In the data rows, the value 128 means zero.
Some points, one per row:
array([169, 172, 170, 159, 137, 111, 160, 131, 193,  93, 144, 125, 204, 134, 181, 106, 158, 131, 146, 180,  91, 118, 117, 178, 172, 137, 106, 103, 146, 134, 124, 132, 142,  81, 173, 110,  91, 121, 114, 143, 127, 151, 119,  32, 162, 111,  85,  95])
array([125, 135, 155, 156, 147, 127, 127,  77,  79, 119, 164, 125,  94, 119, 121, 137,  73, 154, 101, 165, 132, 116, 130, 132, 114, 117, 141, 114, 124, 178, 161, 187, 109, 116, 113, 145, 120, 134, 168, 106, 144, 120, 111, 150, 138, 146, 137, 158])
array([133, 100, 158, 148, 115, 106, 114,  87, 117, 162, 178, 132, 141, 136, 111,  99, 114, 117, 132, 110, 146, 181, 136, 129, 104, 104, 124, 135, 117,  84,  82, 173, 121, 119, 143,  90, 149, 130, 118, 106, 161, 119,  91, 149, 180, 131,  97, 109])
array([ 99,  88, 107,  92, 119, 130, 103, 130, 100, 170, 142, 143,  90, 127,  95, 130,  92,  80, 132,  96, 156, 141, 154, 104, 111, 127, 144, 146, 116,  84, 111, 143, 123, 162, 109, 112, 153, 137,  78, 112, 114, 215, 109, 149, 148, 115, 125, 139])
array([ 99, 128,  62,  59,  94, 122, 128, 173, 105, 151, 138, 140,  71, 129, 145, 138, 122,  85, 173, 136, 143, 125, 136, 116, 122, 152, 130, 168, 142, 102, 127, 124,  95, 182,  96, 160, 124, 128,  67, 110,  75, 237, 157, 113, 122,  80, 101, 132])
array([123, 140,  97, 138, 106, 129, 138, 140, 167, 128, 148, 123, 160, 128, 141, 107, 175, 151, 163, 206,  91, 119,  91, 166, 139, 150, 107, 120, 160, 105,  80, 127, 144, 106, 165, 129,  86, 113, 133, 143, 103, 128, 121,  77, 131, 139, 103, 118])
array([143, 167, 152, 158, 150, 113, 125, 131, 131, 124, 148, 139, 131, 146, 128, 119,  92, 117, 128, 159, 137, 115, 139, 144, 136, 137, 139, 137, 106, 112, 136, 170, 127, 121, 120, 125, 118, 122, 126, 111, 116, 129, 114, 131, 148, 124, 136, 146])
array([ 98, 103,  94, 103, 102, 123, 116, 107, 104, 121, 145, 141,  83, 123, 144, 113, 119, 135, 120, 124, 110, 117, 108, 110, 118, 129, 123, 122, 108, 154, 128,  99, 127, 130, 126, 136, 112, 152, 137, 145, 124, 162, 121, 141, 159, 137, 106, 116])
array([118, 110, 125,  96, 106, 151, 111, 105,  75, 122, 132, 150,  91, 137, 108, 140, 105, 128, 107, 123, 103, 135, 127, 132,  92, 119, 116, 129, 105, 149, 145, 154, 121, 124, 106, 132, 117, 123, 121, 138, 134, 129,  97, 183, 129, 142, 133, 129])
array([134, 129, 102,  69, 123, 173, 126, 160, 101, 140,  79, 146, 118, 101, 146, 149, 118, 123, 113,  91, 131, 110, 139, 124, 134, 144, 131, 127, 143, 134, 121, 118, 115, 146, 121, 149, 148, 124,  96, 132, 116, 151, 153, 117, 129,  89, 131, 127])
array([169, 139, 146, 134, 115, 113, 134, 124, 170,  89, 118, 120, 191, 139, 146, 112, 172, 164, 144, 150,  91, 125, 100, 145, 155, 139,  89, 112, 134, 114, 102, 127, 154,  62, 171,  99,  92, 125, 155, 148, 148,  94, 104,  64, 137, 142, 103, 104])
array([122, 148, 125, 141, 132, 133, 136, 115, 117, 114, 154, 134, 135, 145, 137, 131, 107, 130, 132, 164, 128, 123, 114, 137, 129, 144, 129, 124, 139, 135, 140, 159, 120, 131, 143, 147, 119, 124, 142, 128, 126, 135, 124, 133, 141, 126, 135, 147])
array([149, 140, 157, 169, 157, 156, 127, 125, 128, 125,  82, 129, 177, 115, 131, 136, 152, 141, 100,  81, 126, 130, 133, 129, 126, 130, 113, 125, 126, 117, 142, 115, 141, 102, 121, 122, 138, 112, 130, 135, 178,  32, 136, 130, 101, 128, 141, 126])
array([119, 146, 153, 130, 122, 119, 142, 135, 115, 136, 148, 136,  94, 134, 139, 144,  72, 101, 129, 145, 133, 118, 137, 132, 134, 139, 141, 141, 116, 129, 171, 168, 105, 132, 125, 141, 103, 143, 106, 115, 103, 202, 118, 122, 127,  83, 128, 141])
array([104, 129, 124, 112, 125, 129, 116, 117,  93, 136, 127, 136,  94, 132, 136, 137, 118, 138, 133, 125, 120, 124, 141, 128, 120, 120, 125, 120, 112, 155, 132, 130, 135, 129, 116, 137, 133, 137, 110, 115, 131, 133, 134, 143, 135, 128, 124, 130])
array([138, 151,  96, 107, 127, 159, 147, 177, 177,  81,  79, 114, 177,  90, 167, 137, 166, 149, 107, 114, 118, 109, 111, 138, 158, 177,  91,  80, 141, 162, 128,  43, 146,  86, 151, 160, 112, 127, 155, 146, 103, 121, 169,  57,  91, 126, 117, 103])
array([106, 141, 108, 115, 122, 104, 134,  86, 105, 153, 219, 136,  87, 135, 108, 102,  85, 134, 152, 210, 139, 123, 105, 139, 108, 106, 165, 128, 130, 152, 125, 187, 115, 127, 131, 131,  96, 151, 133, 113, 110, 163,  89, 151, 154, 113, 103, 143])
array([151, 149, 139, 153, 159, 155, 139, 164, 157,  96,  94, 112, 165, 105, 140, 131, 139, 128,  99, 126, 124, 121, 129, 117, 164, 142, 134, 143, 141, 135, 146,  91, 139, 142, 125, 149, 127, 116, 147, 132, 115, 119, 159, 106,  91, 132, 161, 153])
array([119,  61,  82,  90,  85, 133, 128, 113, 138, 149, 114, 123, 138, 133,  86, 118, 196, 114, 160,  97, 100, 159,  98, 120, 123, 118, 111, 162, 165,  39,  36, 104, 116, 153, 149, 118, 130,  90,  98, 121, 124, 146, 124, 142, 164, 145, 100, 112])
array([138, 154, 143, 129, 157, 124, 145, 176, 178, 102,  94, 118, 156, 124, 150, 143, 136, 124, 114, 131, 149, 118, 120, 128, 161, 144, 143, 121, 153, 140, 128, 108, 143, 158, 106, 149, 122, 110, 134, 136, 107, 124, 133, 125, 105, 134, 155, 140])
array([ 82, 123,  99, 144, 150, 106, 130,  86,  93, 135, 192, 110,  63, 112, 126, 102,  82, 156, 135, 185, 156,  94, 141, 101, 112, 132, 186, 122, 115, 183, 178, 116, 131, 155,  65, 178, 132, 142, 179, 129, 124, 119, 121, 188, 112, 166, 167, 186])
array([ 89, 139,  72,  78, 105, 121, 103, 133, 109, 144, 152, 135, 100, 140,  99, 125, 134, 131, 142, 112, 119, 129, 123, 112,  97, 113, 125, 107, 119, 143, 131, 136, 141, 152, 133, 136, 129, 134, 148, 111, 137, 114, 146, 150, 134, 131, 104, 118])
array([146, 164, 133,  90,  92, 123, 147, 143, 118, 115, 145, 128, 139, 155, 159, 125, 148, 141, 151, 191,  70, 122, 117, 183, 142, 126,  92,  89, 123, 145, 128, 151, 126,  99, 161, 136,  88, 126, 122, 146, 127, 177, 122,  54, 166,  96,  56,  91])
array([121, 118, 109, 100, 125, 135, 138, 160, 164, 131,  98, 116, 153, 119, 133, 135, 164, 118, 146, 102, 118, 133, 120, 120, 130, 136, 116, 135, 146,  83, 104, 102, 134, 158, 119, 133, 128, 104, 116, 132, 105, 114, 139, 107, 121, 136, 123, 130])
array([119, 144, 130, 102,  99, 103, 142, 153, 101, 101, 179, 161,  81, 150, 172, 155,  90, 114, 130, 171, 106, 112, 111, 166, 141, 144, 131, 131,  87, 179, 197, 164, 107, 130, 121, 166, 100, 149, 103, 136,  82, 227, 109, 101, 133,  80,  95, 121])
array([184, 161, 160, 169, 182, 210, 160, 168, 145,  78,  54,  75, 188, 112, 155, 134, 179, 160,  76,  90, 103, 114, 134, 124, 145, 137,  98, 121, 143, 107, 119, 114, 147,  98, 120, 138, 152,  94, 151, 151, 164,   8, 126, 106,  91, 159, 168, 143])
array([121, 104, 179, 164, 156,  92, 114, 109, 126, 120, 140, 122, 132, 172, 110, 100,  56,  89,  92, 122, 199, 139, 167, 116, 127, 143, 141, 176, 110,  90, 154, 154, 132, 143, 108, 124, 150, 124, 122, 123, 162, 154,  92, 157, 142,  93, 155, 134])
array([158, 130, 142, 164, 150, 133, 138, 131, 166, 135, 130, 107, 161, 142, 127, 102, 134, 113, 117, 123, 161, 130, 134, 113, 145, 141, 126, 139, 160,  77,  96, 134, 144, 143, 123, 107, 124, 100, 121, 150, 147, 100, 122, 127, 148, 150, 155, 122])
array([108, 116, 125,  99, 117, 132, 109, 128,  88, 134, 125, 134, 102, 120, 134, 142, 115, 129, 122, 113, 130, 124, 139, 141, 119, 120, 132, 114, 112, 144, 142, 118, 136, 127, 114, 120, 143, 136, 114, 111, 118, 144, 132, 142, 128, 112, 122, 111])
array([120, 123, 178, 162, 141, 110, 127,  99, 123, 147, 143, 121, 137, 148, 115,  91, 118, 127, 131, 120, 148, 152, 140, 141, 122, 109, 116, 132, 124,  90, 143, 173, 114, 130, 123, 104, 146, 129, 126, 113, 166, 101,  97, 137, 157, 132, 128, 138])
array([126, 148, 167, 141, 127, 118, 124, 116, 126, 121, 125, 147, 134, 127, 129, 138, 104, 121, 123, 126, 130, 125, 127, 153, 142, 119, 109, 135, 140, 142, 150, 180, 116, 129, 134, 130, 118, 125, 138, 131, 140, 130, 101, 121, 153,  98, 141, 133])
array([125, 152, 118,  98, 143, 159, 151, 205, 137,  96,  81, 128,  99, 127, 163, 177,  89,  96,  85, 135, 149, 105, 140, 119, 157, 187, 145, 130, 105, 167, 202,  92, 129, 158, 106, 201, 117, 139, 124, 129,  64, 235, 159,  95,  53,  62, 146, 147])
array([156, 129, 135, 153, 180, 121, 151, 178, 223, 113, 117,  79, 172, 102, 114,  78, 146,  87, 133, 173, 166, 119, 138, 107, 177, 199, 166, 173, 173,  89, 121,  41, 149, 154, 129, 150, 119, 114, 150, 130,  62, 161, 166,  89,  81, 152, 149, 138])
array([131, 126, 107, 102, 104, 141, 127, 143, 122, 136, 116, 125, 134, 125, 114, 146, 135, 116, 129,  66, 134, 137, 124, 116, 129, 106, 117, 132, 134,  98, 114, 124, 110, 130, 132, 117, 140, 128, 113, 113, 138, 133, 134, 117, 129, 125, 113, 128])
array([153, 163, 193, 176, 156, 120, 144, 100, 159, 104, 131, 118, 141, 134, 131, 113,  79, 130, 115, 176, 127, 120, 105, 146, 147, 155, 158, 118, 132, 145, 152, 156, 131,  98, 150, 143,  86, 133, 171, 145, 145,  81, 118, 111, 137, 135, 136, 138])
array([131, 105, 159, 142, 143, 101, 148, 135, 162, 118, 128, 121, 125, 149, 135, 122, 116,  73, 137, 132, 169, 140, 151, 106, 141, 159, 149, 185, 125,  67, 137, 132, 147, 166, 113, 130, 126, 120, 133, 129, 107, 190, 116, 146, 134, 126, 132, 155])
array([116, 145, 139,  90, 125, 113, 147, 172, 141, 164, 105, 165,  57, 148, 160, 180,  99,  69, 160, 127, 163, 151, 162, 151, 131, 113, 148, 167, 105,  75, 156, 181,  98, 189, 126, 150, 131, 141,  55, 103,  65, 238, 146, 114, 120,  53, 124, 118])
array([129, 147, 132, 139, 117, 111, 140, 137, 138, 112, 145, 130, 131, 129, 146, 123, 123, 122, 150, 178, 110, 114, 105, 142, 130, 137, 143, 130, 118, 149, 152, 132, 115, 114, 138, 139,  99, 136, 139, 134, 104, 154, 129,  98, 135, 130, 124, 134])
array([106, 119, 107, 152, 111,  94, 106,  63, 100, 169, 200, 134,  82, 145,  88,  84,  99, 117, 136, 165, 147, 131, 132, 123,  81, 116, 180, 130, 104, 155, 139, 144, 125, 127, 111, 104,  97, 161, 144, 121, 124, 107,  96, 154, 164, 145, 137, 121])
array([151, 140,  97, 102, 126, 159, 139, 160, 159, 103,  72, 120, 183,  83, 152, 151, 163, 156, 132, 118,  93, 110, 112, 148, 143, 148, 108, 102, 153, 148, 119,  78, 133, 128, 157, 136, 126, 127, 144, 134, 114, 118, 156,  69,  97, 128, 106, 113])
array([114, 141, 146,  94, 124, 143, 124, 148,  48, 101, 105, 159,  70, 128, 145, 194,  86, 121,  90, 107, 105, 129, 143, 140, 112, 123, 137, 119,  93, 190, 196, 138, 120, 134, 117, 168, 127, 136, 115, 135, 111, 189, 131, 146, 119,  80, 119, 132])
array([124, 141, 166, 111, 122, 144, 112, 115,  87, 121, 113, 152, 137, 125, 124, 162, 133, 139, 131,  81,  95, 153, 132, 146, 132,  93, 107, 115, 102, 150, 138, 171, 124,  90, 138,  75, 168, 141, 111, 128, 174, 114, 101, 129, 163, 109, 114, 100])
Here are 24 more points, each followed by its number:
array([139, 105, 127, 140, 132, 100, 140, 130, 158, 112, 109, 104, 161, 125, 136,  90, 150, 122, 140, 113, 119, 126, 116, 106, 134, 149, 143, 141, 154, 123, 127,  54, 159, 120, 128, 138, 116, 111, 161, 150, 132, 117, 125, 117, 120, 157, 125, 143]) 0
array([115, 128, 108, 118, 116, 113, 123, 125, 155, 107, 148, 128, 138, 113, 140,  91, 125, 162, 140, 193, 115,  98, 115, 137, 135, 142, 159,  98, 128, 166, 139,  87, 138, 119, 131, 163, 101, 139, 162, 136, 111, 124, 136,  99,  85, 165, 140, 118]) 1
array([ 88, 141, 150, 136, 124, 131, 112, 113,  73, 126, 182, 148,  77, 130, 124, 126,  58, 119, 142, 150, 156, 110, 137, 121, 122, 116, 174, 125, 118, 157, 199, 151, 129, 125,  89, 163, 116, 139, 118, 120, 129, 141, 106, 136, 136, 120, 107, 151]) 2
array([ 91,  98, 157, 112, 122, 125, 130, 104,  98, 187, 125, 158,  81, 142, 107, 135,  94,  83, 139,  71, 173, 170, 191, 123, 112,  91, 153, 172, 100,  75, 140, 170, 125, 154, 101,  65, 184, 153,  57,  79, 136, 169, 104, 172, 157,  73, 145,  97]) 3
array([132, 101, 119, 121, 132, 118, 122,  89, 118, 133, 132, 114, 127, 114, 114, 107, 115, 142, 124, 131, 126, 128, 116, 116, 132, 129, 128, 110, 133, 160, 117, 112, 144, 110, 124, 112, 141, 135, 145, 131, 139, 115, 118, 154, 131, 150, 132, 122]) 4
array([134, 121, 171,  83, 148, 129, 100, 113,  79, 119, 157, 160,  92, 147, 109, 135,  62, 129, 127, 126, 131, 176, 173, 120, 108, 115, 137, 130,  86, 117, 135, 246,  94, 131, 131,  82, 174, 150, 101,  88, 143, 194,  52, 171, 184, 100,  95, 136]) 5
array([122, 116, 157, 132, 157, 139, 119, 126, 101, 113,  96, 124, 111, 128, 111, 148, 107, 120,  83,  68, 164, 151, 162, 111, 136, 132, 130, 147, 108, 100, 163, 146, 132, 145,  96, 124, 179, 116, 129, 102, 135, 131, 130, 176, 121, 110, 149, 167]) 6
array([131, 137, 160, 146, 147, 115, 137, 134, 160, 141, 135, 127, 121, 142, 121, 133, 113,  92, 124, 139, 159, 142, 142, 119, 130, 135, 140, 168, 135,  85, 121, 163, 120, 158, 121, 127, 132, 123, 108, 106, 101, 163, 122, 150, 136, 105, 129, 152]) 7
array([122,  90,  73, 108, 127, 130, 135, 150, 155, 153,  93, 113, 109, 113, 119, 123, 153, 101, 124, 108, 142, 129, 125,  91, 135, 144, 146, 149, 141, 119, 114,  60, 140, 170, 114, 166, 151, 124, 126, 138, 106, 157, 158, 134,  83, 134, 135, 120]) 8
array([132, 139, 139, 135, 142, 154, 122, 132, 100,  88, 117, 140, 139, 111, 142, 145, 129, 164,  98, 113, 115, 103, 124, 140, 123, 111, 110,  81, 122, 167, 119, 147, 127,  88, 114, 129, 148, 115, 149, 116, 171,  27, 128, 138, 127, 151, 129, 139]) 9
array([158, 141, 162, 154, 119, 146, 146, 138, 136, 134,  98, 133, 187, 116, 138, 136, 185, 162, 139,  95,  91, 120, 129, 149, 111, 102,  62, 121, 139,  97, 131, 140, 135,  86, 146,  94, 140,  85, 108, 129, 180,  56, 134,  82, 131, 139,  96,  99]) 10
array([142, 185, 145, 143, 185, 162, 104, 166, 178, 128, 111, 101, 154, 119, 137, 122, 139, 141,  97, 139, 139, 125, 124, 156, 161, 138, 128, 121, 126, 124, 126, 150, 126, 134, 150, 137, 140, 153, 134, 132, 104, 117, 146, 117, 104,  96, 189, 142]) 11
array([148, 103, 115, 161, 143, 104, 129,  93, 208, 161, 155,  97, 168, 111, 114,  24, 153, 120, 161, 190, 151, 150, 116, 106, 131, 126, 176, 127, 189,  64,  43, 103, 149, 150, 139, 118, 120, 118, 156, 123, 131,  84, 149, 109, 113, 199, 130, 115]) 12
array([124, 107, 104,  87, 125, 142, 116, 124,  79, 108, 136, 138,  93, 122, 116, 161, 124, 139,  92, 124, 117, 127, 128, 111, 128, 138, 137, 135, 114, 142, 140, 133, 118, 119, 117, 139, 141, 122, 132, 118, 125, 180, 112, 171, 123, 112, 116, 143]) 13
array([130, 153, 131, 150, 132, 101, 133, 100, 137, 118, 172, 111, 124, 137, 137,  97, 134, 129, 143, 184, 135, 101, 115, 132, 127, 151, 140, 119, 129, 162, 143, 128, 128, 128, 135, 141,  88, 133, 151, 141, 119, 113, 129, 109, 138, 149, 130, 142]) 14
array([120, 135, 154, 160, 145, 140, 110,  72,  57,  88, 173, 118, 120, 121, 134, 120,  81, 210, 100, 151, 102,  79, 136, 139, 109,  99, 129,  79, 108, 226, 195, 146, 126,  93, 100, 141, 117, 106, 182, 137, 170,  54, 130, 139, 162, 149, 131, 150]) 15
array([114, 106,  89, 101, 113, 155, 107, 119,  83, 141, 125, 154, 103, 115, 116, 166, 137, 159, 107,  76, 115, 125, 125, 109,  86,  99, 104, 117, 122, 141, 128, 118, 115, 131, 106, 120, 153, 116, 111, 112, 148, 113, 149, 158, 123, 133, 130, 134]) 16
array([ 94, 106,  99,  90, 114, 107, 145, 128, 135, 145, 150, 134,  67, 133, 117, 174,  87,  97, 145, 117, 128, 133, 119, 124, 133, 106, 136, 137, 141, 119, 124, 149, 110, 172, 113, 137, 117, 128,  92, 120,  62, 182, 151, 167, 130, 117, 147, 147]) 17
array([118, 139,  94,  86,  78, 141, 129, 134,  94, 112, 137, 156, 109, 132, 163, 151, 124, 145, 150, 152,  83, 123, 110, 151, 125, 131, 102, 106, 118, 170, 136, 131, 122, 127, 135, 156, 107, 131, 126, 132, 119, 155, 127,  97, 139, 120,  98, 111]) 18
array([127, 101, 120, 109, 142, 167, 125, 132, 111, 138,  81, 105, 148, 115, 100, 146, 143, 130, 102,  46, 148, 136, 147,  70, 132, 138, 110, 153, 132,  69, 113, 110, 145, 132,  97, 111, 165, 101, 127, 126, 157,  68, 143, 171,  85, 152, 129, 164]) 19
array([124, 108, 108, 113, 120, 128, 126, 104, 133, 149, 113, 112, 141, 108, 116, 122, 149, 144, 120, 102, 125, 141, 146, 110, 128, 126, 131, 132, 148, 110,  81,  96, 135, 130, 125,  95, 151, 116, 116, 135, 147,  96, 132, 132, 120, 156, 152, 120]) 20
array([171, 121, 155, 165, 125, 121, 150, 168, 218, 128,  83, 112, 207, 126, 132, 116, 185, 108, 126,  96, 141, 149, 117, 127, 153, 128, 107, 146, 162,  32,  69, 153, 132, 121, 190,  80, 144, 106,  87, 119, 131, 115, 120,  87,  99, 130, 121, 111]) 21
array([131, 131, 140, 123, 134, 144, 109, 106,  91, 113, 113, 129, 147, 116, 113, 127, 132, 176, 113, 112, 112, 105, 133, 130, 129, 111, 104, 103, 124, 179, 152, 115, 131,  91, 116, 113, 149, 117, 152, 129, 177,  86, 128, 134, 128, 145, 127, 114]) 22
array([120, 132, 123, 113, 117, 145, 122, 126,  93, 126, 137, 140, 119, 124, 135, 142, 116, 137, 128, 115, 113, 118, 120, 133, 125, 116, 124, 114, 130, 153, 145, 137, 117, 128, 134, 127, 132, 143, 143, 136, 136, 108, 129, 113, 130, 122, 129, 113]) 23
Which two of these numbered points are nearest to each point below by angle, seen from the average point of the first points? Their numbers follow each, nearest first.
array([130, 132, 151, 153, 142, 143,  99,  95,  60,  81, 127, 119, 135, 135, 116, 149, 166, 200,  79, 111,  70,  96, 124, 132, 134, 140,  83,  91, 141, 212, 142, 122, 139,  46, 128, 149, 144,  97, 194, 157, 168,  35, 121, 139, 135, 156, 125, 143]) > 22 9
array([139, 100,  83,  75, 116,  98,  89,  87,  90,  97, 152, 114, 116, 157,  72, 129,  95, 125, 107, 158, 125, 129, 118,  89, 115, 158, 126, 137, 123, 116,  65, 142, 110,  83, 136, 126, 113, 113, 147, 119, 124, 228,  95, 193, 177, 129,  84, 141]) > 13 5
array([103, 140,  87,  73,  65, 130, 144, 148,  94, 144, 168, 148, 110, 117, 168, 151, 137, 156, 149, 176,  76, 103, 100, 157, 114,  87, 107, 100, 108, 197, 147, 134, 107,  99, 159, 148,  95, 127, 125, 132, 116, 175, 124,  63, 170,  95,  59,  76]) > 18 23
array([119, 123, 166, 143, 181, 168, 106, 151,  96, 125,  86, 142,  98, 135, 103, 168,  94, 132, 111,  72, 170, 137, 197, 117, 131, 123, 141, 151,  97, 127, 188, 148, 130, 156,  71, 120, 185, 113,  98, 115, 149, 110, 142, 190,  98, 120, 176, 165]) > 6 19
array([132, 152, 151, 137, 122, 119, 133, 118,  96,  94, 125, 148, 126, 139, 132, 144, 105, 120, 119, 121, 123, 137, 133, 151, 130, 116, 103, 142, 130, 145, 138, 179, 131, 110, 130, 109, 128, 123, 101, 135, 134, 152, 102, 138, 154, 101, 101, 136]) > 5 3
array([112, 105, 112, 141, 125, 117, 127,  88, 113, 124, 151, 132, 111, 133, 137, 120, 119, 132, 121, 116, 134, 132, 104, 135, 125, 111, 130, 108, 117, 170, 109,  99, 155, 118, 123, 119, 133, 167, 167, 139, 148,  74, 124, 142, 130, 151, 149, 125]) > 4 22
array([118, 123, 179, 138, 129, 134, 123,  98,  62,  98, 144, 161, 123, 139, 148, 147,  87, 137, 105, 126, 102, 126, 132, 147, 107,  97, 123, 105, 105, 170, 174, 183, 115, 128, 120, 125, 128, 134, 127, 120, 150, 113,  98, 144, 164, 126, 123, 132]) > 15 23
array([134, 165,  98, 120, 127, 115, 142, 163, 160, 107, 139, 132, 143, 129, 169, 135, 125, 141, 131, 197,  94,  81, 109, 165, 150, 145, 147,  85, 136, 182, 143,  78, 132, 128, 140, 171,  79, 142, 148, 146, 102, 143, 142,  62,  94, 115, 112, 123]) > 1 14
array([120, 152, 172, 158, 167, 158, 138, 118,  85, 113, 149, 129, 123, 126, 141, 153,  93, 146, 110, 109, 134, 112, 155, 137, 122, 112, 133, 130, 111, 165, 180, 182, 131, 106,  89, 128, 141, 119, 136, 118, 146,  95, 126, 147, 126, 132, 139, 165]) > 15 9
array([179, 154, 174, 180, 208, 126, 157, 173, 223, 110, 113,  91, 178, 126, 138, 104, 133, 102,  97, 163, 173, 130, 140, 129, 172, 183, 167, 165, 117,  97, 149, 136, 130, 172, 132, 140, 128, 137, 143, 122,  90, 147, 150, 105,  80, 124, 199, 157]) > 11 7
array([112, 109, 104, 113,  91, 111, 131, 127, 119, 125, 138, 128, 131, 128, 129, 112, 141, 132, 141, 123, 111, 123, 102, 129, 116,  94, 122, 119, 149, 144, 103, 128, 132, 109, 156, 117, 108, 130, 128, 128, 129, 113, 136, 105, 133, 132, 100, 104]) > 23 18
array([149, 166, 209, 180, 166, 153, 146, 130, 113, 113, 107, 140, 137, 133, 155, 141, 111, 141,  90,  90, 125, 145, 151, 151, 129, 119, 117, 127,  99, 119, 170, 203, 127, 129, 116, 125, 151, 118, 124, 115, 161,  75, 119, 129, 125, 106, 138, 144]) > 6 9
array([136, 152, 163, 142, 124, 116, 121, 106, 101, 145, 171, 149, 124, 148, 132, 135,  98, 136, 137, 118, 126, 153, 150, 133, 103, 102, 120, 152, 100,  97, 147, 196, 115, 133, 129, 111, 117, 125, 101, 117, 156, 136, 112, 121, 183, 116,  90, 114]) > 5 3
array([144, 138, 177, 144, 133, 124, 139, 192, 180, 144,  75, 129, 158, 132, 143, 165, 151,  86, 162,  73, 147, 160, 153, 128, 149, 137, 112, 157, 148,  58, 131, 147, 135, 125, 149,  96, 154, 114,  72, 104, 114, 168, 135,  83, 138,  96, 145, 105]) > 21 7
array([144, 143, 112, 157, 113,  91, 136,  81, 127, 121, 169, 115, 155, 128, 124,  85, 121, 160, 148, 197, 109, 119,  90, 147, 112, 135, 134,  84, 159, 148,  90, 144, 137,  94, 162, 119,  98, 116, 165, 133, 137, 101, 100, 122, 186, 158,  97, 118]) > 14 12
array([131, 141, 145, 140, 126,  93, 141, 128, 153, 128, 152, 133, 141, 132, 145, 117, 115, 120, 142, 175, 146, 131, 141, 141, 135, 159, 155, 141, 145, 134, 136, 144, 119, 121, 145, 130, 112, 143, 136, 119, 109, 165, 122, 120, 128, 110, 111, 130]) > 14 7
array([125, 146, 117, 115, 116, 122, 130, 151, 122, 119, 139, 131, 114, 123, 152, 142, 117, 138, 138, 153, 116, 113, 137, 143, 132, 129, 124, 115, 119, 156, 154, 107, 133, 114, 127, 135, 120, 142, 115, 139, 118, 177, 134, 100, 118, 111, 122, 109]) > 18 1
array([161, 168, 173, 158, 169, 157, 116, 117,  71, 103,  85, 135, 137, 122, 140, 165, 120, 150,  79,  92, 132, 125, 165, 142, 113, 124,  97, 131, 141, 154, 174, 187, 112, 130, 128, 112, 157,  96, 123, 118, 151,  91, 136, 151, 145, 105, 145, 166]) > 6 9
array([140, 116, 155, 129, 123, 123, 128, 160, 149, 131, 109, 128, 149, 132, 142, 120, 133, 127, 139, 141, 117, 152, 125, 121, 140, 147, 136, 135, 133, 129, 129, 146, 111, 131, 149, 142, 130, 131, 102, 129,  93, 172, 113,  86, 126, 108, 119, 116]) > 21 7
array([139, 121, 106, 143, 106,  91, 134, 104, 155, 110, 174, 135, 120,  82, 158,  94, 125, 162, 138, 222,  89,  88,  79, 136, 136, 162, 166,  90, 132, 255, 153,  61, 132, 110, 149, 164,  84, 178, 219, 155,  91, 151, 133,  81, 101, 151, 140, 123]) > 1 14
array([115, 127, 118, 128, 141, 136, 141, 156, 148, 125, 107, 113, 121, 110, 126, 121, 131, 104, 120, 127, 150, 119, 122, 108, 136, 156, 155, 134, 140, 123, 135, 106, 134, 157, 110, 157, 136, 120, 141, 126, 100, 122, 165, 138, 100, 141, 152, 156]) > 8 19
array([129, 124, 135, 154, 162, 118, 142, 120, 167, 164, 135, 122, 129, 147, 116, 111, 135,  96, 134, 119, 177, 153, 135, 111, 123, 122, 138, 156, 136,  63, 109, 140, 131, 160, 103, 117, 151, 112, 103, 124, 122, 129, 121, 139, 119, 128, 145, 121]) > 7 12
array([ 99,  85, 105, 153, 114,  90, 120,  87, 143, 195, 189, 130,  96, 118,  80,  67, 146, 102, 172, 150, 163, 156, 120, 104,  81, 100, 182, 147, 134,  81, 115, 103, 149, 169, 113, 123, 116, 157, 125, 127, 134, 100, 114, 162, 135, 172, 154, 118]) > 12 20
array([130,  90,  94, 110, 130, 122, 107, 106, 154, 149,  94, 122, 142, 120, 107, 128, 158, 113, 128,  94, 146, 148, 147, 112, 132, 124, 119, 126, 129, 104,  85,  80, 145, 115, 132,  86, 162, 141, 126, 127, 139, 123, 131, 149, 119, 145, 139, 104]) > 20 19
array([170, 170, 132, 148, 144, 143, 139, 148, 172,  59, 107, 129, 166, 119, 154, 119, 135, 111, 116, 140, 121, 134, 133, 151, 164, 178, 118, 127, 148, 129, 127, 127, 131, 115, 157, 143, 113, 126, 158, 157, 103, 140, 148, 107,  83, 147, 156, 149]) > 11 21
array([130, 109, 126, 110, 109, 111, 123, 132, 116, 140, 138, 126, 100, 133, 124, 143, 120, 104, 135, 110, 130, 138, 138, 112, 109, 123, 128, 136, 114, 116, 126, 142, 123, 130, 128, 124, 137, 131, 113, 118, 116, 171, 123, 143, 143, 121, 120, 120]) > 3 17
array([102, 161, 122, 118, 121, 121, 133, 123, 118, 115, 166, 139,  89, 159, 136, 127,  73, 118, 146, 202, 127, 101, 130, 158, 127, 141, 171, 127,  92, 198, 187, 159, 114, 138, 119, 175,  88, 158, 143, 126,  92, 197, 131, 120, 122,  97, 126, 128]) > 2 14
array([ 91,  72, 129, 130, 142,  99,  78,  90, 108, 169, 127, 131,  83, 140,  74, 103, 107, 104, 120,  87, 160, 157, 153,  89, 115, 112, 170, 142, 104, 132, 123, 101, 145, 135, 109,  97, 173, 163, 125, 122, 149, 124, 102, 193, 133, 151, 166, 109]) > 3 4
array([120, 113, 119, 127, 111, 103, 122,  91, 114, 153, 163, 135, 104, 126, 117, 101, 109, 117, 132, 141, 125, 129, 116, 127, 112, 118, 145, 121, 128, 136, 108, 135, 127, 131, 135, 117, 121, 136, 129, 123, 133, 132, 113, 139, 166, 141, 120, 114]) > 4 12
